[[-149, -181, 200, 320, 34],
[-215, -529, 385, 58, -381],
[-9, -178, 81, -103, 458],
[-324, -696, 378, 55, -393],
[693, 273, -193, -468, 389],
[528, -320, 325, -739, 71],
[-236, -158, 94, 612, 245],
[-129, -243, 35, -115, -514]]
=>
[[34, 320, 200, -181, -149],
[-381, 58, 385, -529, -215],
[458, -103, 81, -178, -9],
[-393, 55, 378, -696, -324],
[389, -468, -193, 273, 693],
[71, -739, 325, -320, 528],
[245, 612, 94, -158, -236],
[-514, -115, 35, -243, -129]]

[[-40, -132, 90],
[453, 364, -299],
[223, 333, -95],
[362, -724, 120],
[-741, -816, 639],
[12, -693, -242],
[296, -202, -118],
[67, -241, -225],
[-20, -122, 21],
[41, 120, 127]]
=>
[[90, -132, -40],
[-299, 364, 453],
[-95, 333, 223],
[120, -724, 362],
[639, -816, -741],
[-242, -693, 12],
[-118, -202, 296],
[-225, -241, 67],
[21, -122, -20],
[127, 120, 41]]

[[-544, -327, 575, -499, 353],
[419, 567, 590, -636, 44],
[148, 58, -13, -46, 169],
[560, 423, -383, 441, -459],
[-628, 381, -383, 210, -395],
[-455, -517, -509, 421, -471],
[413, -683, -190, 182, 632]]
=>
[[353, -499, 575, -327, -544],
[44, -636, 590, 567, 419],
[169, -46, -13, 58, 148],
[-459, 441, -383, 423, 560],
[-395, 210, -383, 381, -628],
[-471, 421, -509, -517, -455],
[632, 182, -190, -683, 413]]

[[-241, 112, 378, -313, -182, -41, -236, 245, -200, 62, 56, 117, 133, 27, 186],
[410, -422, -748, 192, 79, -61, -133, -434, -310, -346, 439, 2, 583, -315, 432],
[224, 208, 883, -377, -278, 28, -478, 297, 157, 125, -85, -278, 22, 308, -9]]
=>
[[186, 27, 133, 117, 56, 62, -200, 245, -236, -41, -182, -313, 378, 112, -241],
[432, -315, 583, 2, 439, -346, -310, -434, -133, -61, 79, 192, -748, -422, 410],
[-9, 308, 22, -278, -85, 125, 157, 297, -478, 28, -278, -377, 883, 208, 224]]

[[449, 340, 730, -168, 355, -22, 269, -250, -73, -426],
[1, -49, 30, -48, 32, 0, -52, -31, 17, 26],
[-4, -25, 45, 18, 35, -18, 17, 60, 27, 22],
[-323, 393, -118, -297, 421, 332, 60, 154, 66, 110],
[95, 2, -40, -234, -55, -232, -548, 601, -544, -408],
[-24, 25, 1, -32, -9, 30, -12, -16, -29, 3]]
=>
[[-426, -73, -250, 269, -22, 355, -168, 730, 340, 449],
[26, 17, -31, -52, 0, 32, -48, 30, -49, 1],
[22, 27, 60, 17, -18, 35, 18, 45, -25, -4],
[110, 66, 154, 60, 332, 421, -297, -118, 393, -323],
[-408, -544, 601, -548, -232, -55, -234, -40, 2, 95],
[3, -29, -16, -12, 30, -9, -32, 1, 25, -24]]

[[633, 659, -448, 737, 301, 412, -377, 165],
[210, -309, -364, -71, 240, -384, 110, -260]]
=>
[[165, -377, 412, 301, 737, -448, 659, 633],
[-260, 110, -384, 240, -71, -364, -309, 210]]

[[-664, 342, -62, -31, 365, 41, -141, -138, 190],
[773, -345, 192, 42, -402, 93, 178, 205, -47]]
=>
[[190, -138, -141, 41, 365, -31, -62, 342, -664],
[-47, 205, 178, 93, -402, 42, 192, -345, 773]]

[[-164, -373, -16, -134, 18, 50, -7, -170, -104, -436, 47, -404, -354, -454, 160, -255],
[419, -299, -319, -706, -438, 164, -602, -293, 574, -85, 145, -175, -450, 43, 509, 60]]
=>
[[-255, 160, -454, -354, -404, 47, -436, -104, -170, -7, 50, 18, -134, -16, -373, -164],
[60, 509, 43, -450, -175, 145, -85, 574, -293, -602, 164, -438, -706, -319, -299, 419]]
---
[[177, -234, -112, 5, -26],
[42, -196, -270, -193, 128],
[125, -223, -98, -149, 114],
[-11, 206, 204, 328, -198],
[-234, 707, 503, 440, -195]]
=>
[[177, -234],
[42, -196],
[125, -223]]

[[343, -186, 442, 249, -24],
[-226, 28, 78, 254, 283],
[-419, -375, -183, 497, 901],
[325, 447, 222, -192, -523]]
=>
[[343, -186],
[-226, 28],
[-419, -375]]

[[374, 584],
[123, 45],
[554, 812],
[596, 840],
[-4, 105]]
=>
[[374, 584],
[123, 45],
[554, 812]]

[[488, -715, 56],
[-662, -435, 271],
[-463, -336, -110]]
=>
[[488, -715],
[-662, -435],
[-463, -336]]

[[58, -478, -603, 134],
[552, -132, 868, 384],
[709, -28, 827, -178],
[-608, 153, -651, 140]]
=>
[[58, -478],
[552, -132],
[709, -28]]

[[406, -312, 192, -332],
[-727, 176, -849, 25],
[-75, -283, -173, -195],
[-639, -68, -188, 203],
[91, 118, 316, 38]]
=>
[[406, -312],
[-727, 176],
[-75, -283]]

[[25, -57, 137, -28],
[82, -100, 199, 100],
[-226, 2, -895, 264]]
=>
[[25, -57],
[82, -100],
[-226, 2]]
